Each path below is one point turned by a fixed rotation once a step. After each direction that follows a path, write how fast that rotation turns it, in degrees a step (0 if it stays still).
Each turn is a multiple of 5 degrees from 10 to 175, or 0.
Each row of a path follows its step; steps can be skipped.
Rotation 1:
step 0: [ -1  17   8 -21 -11  20   7  -9  -1  -8   2  15  -1 -15  11  29  10 -16
  13  -7  41  -3   6  42   6  15  28 -18  25]
step 1: [ 24 -14  36  14   4 -10  27 -16  -3  -5 -12   5 -10  -6   7  22 -40   4
 -25   0   2 -13   5 -18  37 -10 -17  -6 -18]
step 2: [ -2   0 -21   8   2  -1  -3 -25 -18   4   4  -6   4  35  -7  -8   6  -5
 -15  -3 -11  38  38  10  -8  18   7  35 -32]
step 3: [ 34 -22 -24  12 -25  -7  -3 -13  19   4   8  -9  22  -8  -9  -3   5 -23
   0 -24   3   4 -43  21 -17   4   9  -8  26]
step 4: [-12  10  10  17   0   4  19  31   7   5 -22  -7 -28  16 -31  44   1 -16
  24  10   1 -14 -12  -8  24  -4  24  -1  -2]
step 5: [ -4  -7   0 -16  19 -10  -7 -32 -35 -14  20  29 -33  33  18   2  -6  -9
   4  -8  31  -2  13   9  10 -11 -17   1  12]
step 6: [ 18 -23 -21   5   3 -14  12   4 -20  24   8 -16  -5 -23  14  -6 -17 -22
 -35 -21 -23  -9   1 -16 -21  -8   2 -10 -36]
step 7: [ -5   9 -27  -3  -8 -23  -3  30  30  -5  10  23  17  22 -18  20  -9  -7
  -3  26 -11  20   9   7 -28   8  27  20  11]
step 8: [ 16   5  22  26  10   7   1   7   0 -24 -22   1 -25  13 -10  -4  13  -1
   0  -5  19 -12 -29  19 -33 -25 -22 -14  34]
step 9: [-21  23   5   0  39 -10  11  18 -27  22  -7  -4 -24 -23  -4  -4 -18 -11
  11 -36   8 -11  19 -12  17  18   7  15   3]
step 10: [  9 -16 -31 -12  -7  -1  -9  10  -3 -15  14  38  15  20  19 -25 -43  19
   7 -14   2  19   6 -15   1 -14  -1 -17 -15]
step 11: [  6  10 -12 -11 -29  23  26  19  19  16 -27 -16 -15   0   2 -13   6 -12
 -19  13 -22   1  11  29 -38   2 -10 -20  -8]
[  4  -5   0  -6  -6   3  -4   7 -12   0  -5  10   8   2  -9  -3   8  -1
   1   4  10   7   9  -5   2 -11   5  10   2]  140
[  6  -4   3  -4 -10  -1  -1   1   2  -6   8  -5  -8 -18 -13   4  -3  -3
   6  -8  -2  -5  11  -2  -4   2  -5   2   1]  130
[ -7   2   4  -5   0  -1 -12  -3   3   0   6  -6   7  -9   5  -4  16   8
   5  12  -5  -6  -3  -8   6  -1  -6   1  -3]  0
[ -4   4   2  -4  -1  -6   4  -7  -3   7  11   3   1  -1  -6  -8   4   9
  -2 -15  -1   8  -8  -5  -6  -2  12  -2  -9]  100
[  7   7   3 -12   1   5  -5   8  12  -3   5  -1   1   1  -7  -2  -1  -7
  -2   2  -6   0  -8  15   5 -11   8  -2  -5]  95
[ 12   3  13   1  19   5   0  -9  -6   6   3   7 -10  -4   2   0  -5   3
   9   4   2  -4   3  -1   4  -3   3   4  -3]  90
Rotation 2:
step 0: [  5   3  -1   8 -15 -18  -9 -19 -12  16  -2   2  39 -13  -9   7 -21 -13
  16  -2 -12 -14 -13 -12  14   6  11 -29 -11]
step 1: [-12 -10  28   1   3   4 -53  -6  -7   2   1   4   3  -8  -6   6   9  20
 -10   3  17  -1  12  19  16 -10  -5  10   5]
step 2: [  8   6 -32  -3  -2  -7 -20  15   0   4  -2 -12   1 -12  -7 -12   2 -12
   8 -21 -19  -7 -18   1  38  -5  12 -26   5]
step 3: [-11  38  22  22 -11   9 -21  -8  -9  10   9  -4  16  -4 -20   1  -1   6
   2  10  21 -11   2  -4   8 -15 -21  -2 -20]
step 4: [  3 -28  -1 -14 -22 -13  -8 -13  -3  -4   3  -4  12 -26  -5   6  22   7
   4 -27  10 -24   2   0  30   2  16 -10  11]
step 5: [ -5  10   0  11  13   4 -27   1   1  28  13  -6  -4  11 -14  23  -9  -2
  -7  25 -20 -18 -11   2  33 -16  -8   0  -3]
step 6: [  3   9   1   0 -16  -7 -20  11 -17  15  -3   9   4 -44 -16  -2   2   8
  15 -15  11  -1  10   3   0  20  -3 -33  -2]
step 7: [  3  -9   7  19  10  -4 -22 -12   5   2  11   5  26  10 -15  -7  22  -1
  11  -3  -9   1  14  -7  39 -29  -2  13   0]
step 8: [-17   5 -28   6 -23   5 -25   5  -3  16  -1  -5  -3 -21  -6  11  22   9
 -26  -6   0 -17 -24   3   5  10   1 -17 -17]
step 9: [ -9  11  24   6  -2  -6  -3 -14 -12  16  -1 -25   8 -12  -7  -5  -5  -2
   9   6  -6  -4  31 -20  34 -14  -9 -23  12]
step 10: [ -3 -13 -17 -11 -12  -3 -17  23  -3   9  34  22  23  -9 -23  13   9  19
 -14  -5  16 -10  -2  13  13 -10  -1  -4   3]
step 11: [-13   7  -1  14   8   6 -23  -8  16  29 -17  -8  -1   2 -14  -3   3  11
  22  -4 -17 -20   3 -28  24  18  14  -9  -4]
[ -4  -9   1 -11   4  -7  -5  -4  -5   6  -1  -8  -3  -7  11   6  -9  -3
 -12  11  -2   2   3   6   2  -3  -3  -6   6]  90
[-8  3  2  9 -5 14  1  2 -1 -2 10  9  3  1  3  6 -6  4 -7  8  2  5  2 16
  4 -2 -6  6 -8]  160
[ -4  -4  11   0   2  16   0  -3  -3   8 -10  -6  -7  -9   3  -2  -1   3
   3 -12   9   4  10   0   1   6   3   4  -1]  140
[ -7   9  -9   0  -3   0   1  -3   2  -8  -1 -15   1  -1   7 -14   8  -3
 -10  -3   9   6  -1   0   4 -10  -5  -1  -4]  65
Rotation 3:
step 0: [-14  -8 -14  41 -12  -4  24  21   2 -30   3  32 -14   3   5   6   3  15
 -22  11  -1  17  10 -12 -20   8   6 -31   4]
step 1: [  0 -16  -9  35  -8 -16  -5   2 -29  27  -8  -7 -25  10 -16   2  -9 -29
 -16  13 -11  32   5   3  -9  20  16   1 -18]
step 2: [ 22 -10   3   9  15   7 -16 -19 -12   7 -17 -40 -29 -12  15  -3  10  17
  -9 -12   3  37  12  28   3 -19  -2  -9  -3]
step 3: [-14 -13  -1  19  27  -7  30  -5   2  -3   9 -15   0 -11  32 -25 -18  -2
 -11 -27  17   0   7  -5  16 -24  10 -22  27]
step 4: [-17  -2   1  -4  -3 -49  -1   8 -23 -23   5   8   8  -1   6   8 -44   1
  -5   8   6  23   1   4   3   9  14  -2  35]
step 5: [ 10 -18 -41 -23   5 -17 -29  11  -4  -3 -21 -11  12  -9  -5   7  -6 -12
  -2  26   0  33   1 -19 -19 -19   5 -20  -6]
step 6: [  6 -32 -12  19   9  -7  -8  -1 -15 -13  -4   1 -14   7  24 -26  30  15
  11   8   2   9 -25 -21  -6 -39  14  18 -11]
step 7: [-16  14 -15  42  13   8 -34   0 -27   0   3  20 -12  -3  19 -10  -5  13
 -24  -3 -15 -12  -6 -10  22  -3   7   6  28]
step 8: [-18  18 -27   8  -5  -6   0   7   6  -7 -11  15 -13  -6   0  11  -2  27
 -30 -13   9  46  22 -20  14  26   8 -10  -7]
step 9: [-15 -11 -22  11  10 -17  25  18   0  26  20   0 -17 -16 -10  -9   6  -6
 -13   5  -8  43 -13  24 -21  -8  15 -11 -24]
step 10: [ 16   1 -16  23  -2 -16  -8 -17 -25  10  18 -27 -37  -9  31  -1 -14   3
  33  -3 -11   5   8  23  -8 -11   9  -9   1]
step 11: [  7 -11  -3  10  19   4  10 -26 -11 -33  -9  -4  -4  -2  30  -4 -21  10
 -27  -1 -11  -2  40  -7 -13 -14   5 -31  17]
[ -3  -2 -12   1  -4   2   3  -1  -1   6   0 -10  -5  -1   2   2  -3 -11
  10  -5   7  -6  -2 -17  10   9   2  -5  -3]  160
[ -1  -7  -8  -7   8  -9  -4   3  -2 -16  -1   1  -3   4  -3   4  -1  -3
   5   0  -6 -15   3  -6 -14  -3  -4   4   2]  55
[ 17   2  -4  -3   3  -3  -4   5  -1   0   9  -6  -2   6  13  -4  13  -4
  -1 -10  -1  -4  -9   9   3  -5   2  -3  -3]  95
[ -8   1  -2 -11  -6  -2   0  -6   2   3 -11 -10  -7  -3  -5  -4   1  -2
  -7  -6  -6   6 -16   0  -7  -5  -8   2  -8]  100
[-13   5   8  -7  11  -1  -3  -2  -6  -2  -9   2  -5  -6  13  -6   5   2
  -7   0   8 -12   4   3   7   5   1  -3  -4]  85
[  3  -2   6  12   3   2   4  -7  -1  -7   1  -3  -4  -4   0   9  -8 -10
  -2 -12   5   0   4  11 -10   5  -3  -6 -12]  40
[  3   0   0  -2   0   3 -11  -1  -4  -7   1   8  14 -10   2   1  -7  -2
   0  -3  13   2 -12  -8   1  -8   3   8  -6]  40
Rotation 4:
step 0: [-18 -15 -13  15  19  19 -22  18  28   2  10   3  13  -4  -1  26  11 -12
  17  32  16  18 -15 -20  -1 -37  -9  16   8]
step 1: [ 24  26   9 -26 -41 -18 -33  -9  23  -7 -20 -14  21   5  14 -19   1 -21
  -8  -2  19  -2   0  12 -10   0  -2   4 -11]
step 2: [-23 -13 -14  18  25  -1 -19  37  25  17 -12 -12   0 -18  10   8 -32   7
  15   5   2  16  10  18 -15 -21   0 -11  25]
step 3: [ 12   6   4  -8 -22   7  -8  10  14  13 -31  -4  42  28  -7 -27  29 -20
  -8   1  -2   5  14 -31   8 -19  -4  -4   0]
step 4: [  0  20 -20  -1  12  -2  -3  14   7  14  -3 -12  -8 -19  16 -23   1  13
   1  14 -15   8  13  50 -46 -11 -14   8   3]
step 5: [-32  12  -9  30  -1   4   1  12  20   4 -10   1   9  47 -10   1  20 -22
   4  -5  20  27   5 -25  -3 -10   7  19  11]
step 6: [  7   8  24   6 -32  -8 -24   3  23   8 -11   5 -16 -13  17 -38  14  15
  -1  31  -8  -5  15  20 -17  15 -20  11 -13]
step 7: [-30  11 -14  18  35 -11  12   4  30  34  -3  16 -12  21  20  -2 -18 -19
  -3  -3  22  10   3   7   7 -28   9  -9  -7]
step 8: [ -9 -11   8   2 -14   3 -37 -20  14 -17 -25  25  21   9 -18 -17  17 -17
  -6  42 -22   2   9  -3  -6   0 -19  -5 -16]
step 9: [  2  28  -9 -18  17  -8  22   0  27 -12 -18  10 -15  -9  30  -1  -4  11
   4  16  36   5  -1  29 -12 -37  -2  -2   4]
step 10: [-25 -16 -19  19   0 -15 -31   6  32 -19 -17   4  24  14   8   9   5 -32
  10   3 -14 -14 -13 -30 -15   1  -7  16   0]
step 11: [ 28  30   8 -12 -20  15 -23   1  18  14   0  -4   6 -30  25  -6   6   2
  22  31  27  13   6   5   1 -23 -23 -11   3]
[ -8  -4  -8   2   6   4  -9   3   1  -3  -4   0  -7 -10 -13  -7  11  -5
  -6  -6   6   1  -4 -15   3   1   4  -2  -2]  145
[  0   8  -7   5  -3  -8   5  -1   9   0  -5  -9  -7 -12  -1  11   3   7
  -4  -7  -6   5   5   8   5  -4   0  -5 -13]  145
[ -6  -7   4   5  17 -10   1   9  -8  -6   2  -2  -4   2  12   0  -3  -4
   5  -7  -1  13  -3   2  -3  -7   5   0  -3]  145
[-10   2   5   7   4  -3   7 -12   2  -2   1  17 -14   6   1  -3   3   0
  -3  10   0  -3   0   2   4   4  -2   1 -10]  35
[ -9   3   6  -5   8   5   5  -3   9   3  11  -3   6   4  -2   3   9   7
   9  -4  11  -6   6   1   5 -10  12  -2   1]  160
[ -7   7  -2  -5   6   8   8   1   6   1   5  -3  -4  -4   0  -4 -16   9
  -7   5   0  10  -6  -8   5  -5  -8   6   7]  155
[  0  -7  12   0  -2  -2 -12   1   4  13  -1   0  -1  -1  -4  -3 -16  -2
  -5  -1   4   3   4   4  13   2   5 -11  -5]  70
Rotation 5:
step 0: [-38 -12   3  -3   5 -16  11  18 -13  15 -21  -1   8   3 -19 -30  -8 -18
   7  16 -15 -12   0  42   6 -17 -15  36  -9]
step 1: [  0 -16   8  12   7 -19 -16  38  -8  -4  11 -12  20  -7   6 -13 -27  -2
 -15  13  -6   7  35  39 -24 -22 -21  -3 -15]
step 2: [ -9   3   5  -8   6  10  -4   8 -22  10  36  -8  14  -9  -1 -12 -21  15
   9  11  -2  50  21   3  -6  22 -44   9 -12]
step 3: [-17   1 -11 -10 -19   4  13 -13   3   8  30 -14  10 -16  -1  15  10  21
  45   6   1  26   5  28  -4 -28 -25  30  11]
step 4: [ -4  -2 -16  -9 -12   0  26  35  34  12   8  18   4   2 -17 -14  18  -1
   0   4 -12  26 -19  23  -5 -40 -18  16 -23]
step 5: [ -2  21 -16  -7   6   0 -25  39  16  -8  17  20  15  41 -13   3 -17 -12
  18  -1  -7  17  16  25  13 -20 -12 -13 -21]
step 6: [-24  -3  22 -17  -6 -10  -2   1 -13   7  31  44  33  23  -8 -19 -21  -1
  19  -6   3   3  11  26  22  17 -12  18   5]
step 7: [ -9 -12  18  10  -5 -19  20  23   4  34   9  13  14  12  20  17 -26  28
   9  12  10  -9  12  29 -13 -15 -12  35  19]
step 8: [ -6   0  13  -1   3 -11  22  35  28  15   2 -12 -15  11 -11 -13 -39 -11
  -2  12   1  43  16 -11 -17 -12 -15  27   9]
step 9: [-39  11   3 -23   5  15   1   9   3   0  10 -35   2  16 -18   2 -23 -23
  17  23  -6  24   7  30   2 -14 -23 -14  24]
step 10: [-46 -24  19  -2   6 -20  18   7  -4   1  33   7  19  -4  -7 -17  19   6
   1   6 -26  16   2  27   2 -24 -17 -24   6]
step 11: [ -8 -15   1  16  14 -13  -7  30 -24  31   9  17 -14  12   2   8  -4  30
  22   2 -14  21   5   9   0 -33 -33 -10 -27]
[ -1  -5   0   3   0   2  -3  -5  -9   1  -1 -13  -1 -14  -7  -5   7   4
   5  -1  -4   2   5  -1  -6  -5 -13  -9 -12]  40
[-11  12  -4  -4  -4   8 -10  -9  -6   0   5   1   2   3  -4  -2  -7  -6
   3   7   8   3   7 -15   6  -2   0   1  -1]  110
[ -3  -3  -7 -12   7  -1  -1   3  -1  -5   9   1  -8  -5  10   4  10   0
   1   2   2  13 -13  -2   7 -10   2  -7   2]  55
[ -4  -5  -4   1   4  -5  -4  -2 -13  -3  -6  12  -1  10   5  -9   1  -2
  -4   1  -9  -5   8   8  10  -5   5  -8  -9]  70
[-15   3   4  -1  -4  -9   4  -7  -1   6   3   1   6   0   5  12   9  11
   4  -3  -5   3   4  -1   2  14   4  -1  -4]  95
Rotation 6:
step 0: [ 21 -28 -24   2   6  11 -18  -1   7  -4  28   3  31  -9   6  46 -15  21
  -9   7 -19   2   2  18 -11  17 -29  -6  25]
step 1: [ 18  14  19 -15 -52 -16   4  10  24 -18   8  10  26   6  -3   3  28  15
   2  -8  11 -23 -28 -18 -23  14  10  -7  15]
step 2: [ 27  33   1 -41   1 -19  19 -16  13  -8  18 -31 -10  -5   7  -8   5  16
 -16   3 -27  -8  40  -1  21   4   2   6 -15]
step 3: [-18 -22  26 -29  15 -13 -24  -4   0 -17 -35   1  11  22  10  26   6 -23
 -12 -33  -7   2  35  -5 -11   5 -11  16   3]
step 4: [-35  15  -8   4  -4  15  23  29   6  16  14  -3  18  25 -32  -2 -16   7
 -10 -17 -18 -17  18  28 -39 -12  -1   3   8]
step 5: [  4  28  14   6 -14  16 -10 -13 -41   6  26 -17  -1  -1  14  18  17   8
  44 -13 -13  -8  -3   6   1  -3 -11  27  34]
step 6: [ 11  35  -5 -30 -11  -2 -41  10  -6 -11  -8  -4  10  -2  -9   1 -10   1
   8   3   1   4  -8 -24  -7 -44 -32 -28 -23]
step 7: [ 20 -42   0 -26  -9  12 -26  18 -11  20   5 -14 -13  29 -25  -9  -5  22
 -20  -4 -36   1  -6 -16  18   2  12  14  -6]
step 8: [  2  -3  34 -18  18  11  21   7   9  20 -38  18   4  22  25 -10  34  31
   3  10  -8  -6 -13  26  -9 -21 -12  -1  12]
step 9: [ 34 -11 -41   3   2  -5   6  -9 -12  -8  -1   0  15  24  -3  -5  -8   8
  18  18  23 -33  40  24   0 -14 -23   6  14]
step 10: [-17   8  19   1 -30  -4 -20  16 -30  -9 -21   1   0   6   4 -14   2 -15
   3  14   1 -46  14 -28   9  15  20 -27  29]
step 11: [-14  26 -13  -1  -3  25   1  18 -25  -1  15  13 -11  -8  29 -20   3  19
 -54  -1 -17  10  24   2  21  -8 -21  -5 -10]
[  4  -8  -4  11   0   6  -2   2  -5  -5  -6  10  -8  -3   6 -10   1   3
  -7  11   7  -9  -3   5  10   4  -4  -9   1]  25
[  4  -1   6  10  -1   3   6   2   3   3   4  -9 -13   1 -12  -3   2  -3
   2   6 -11 -14   1  -9  -6   3   7   0  -3]  130
[  0  -5  -5   3  -9   1  11   3  -3  -1 -13  10   0  -2   5   5  -9   4
  10  -4 -15   2   0   6  -4   4  -1   3 -10]  85
[-1 -8  3 -6  2 -8 -9  3 -7 -2  1 -2 -2 -4  3  2 -1 -8  6 10 -6 -2 -6  4
  4 11  1 17 11]  155
[-13   5  -1   4   3  -3   9   4 -14  -3  -3  -8  -4   4   7  -6  -7  -8
  -3  -6   7  -3  11  -1  -7   6  -4   1   4]  55
[ -5  -2  -1   8  13   1  -2  11  -3  -8  -5   0  -1   8  -3  11   5  10
 -12   5  -5  11   0  -2  -4  -1   8   3   1]  90
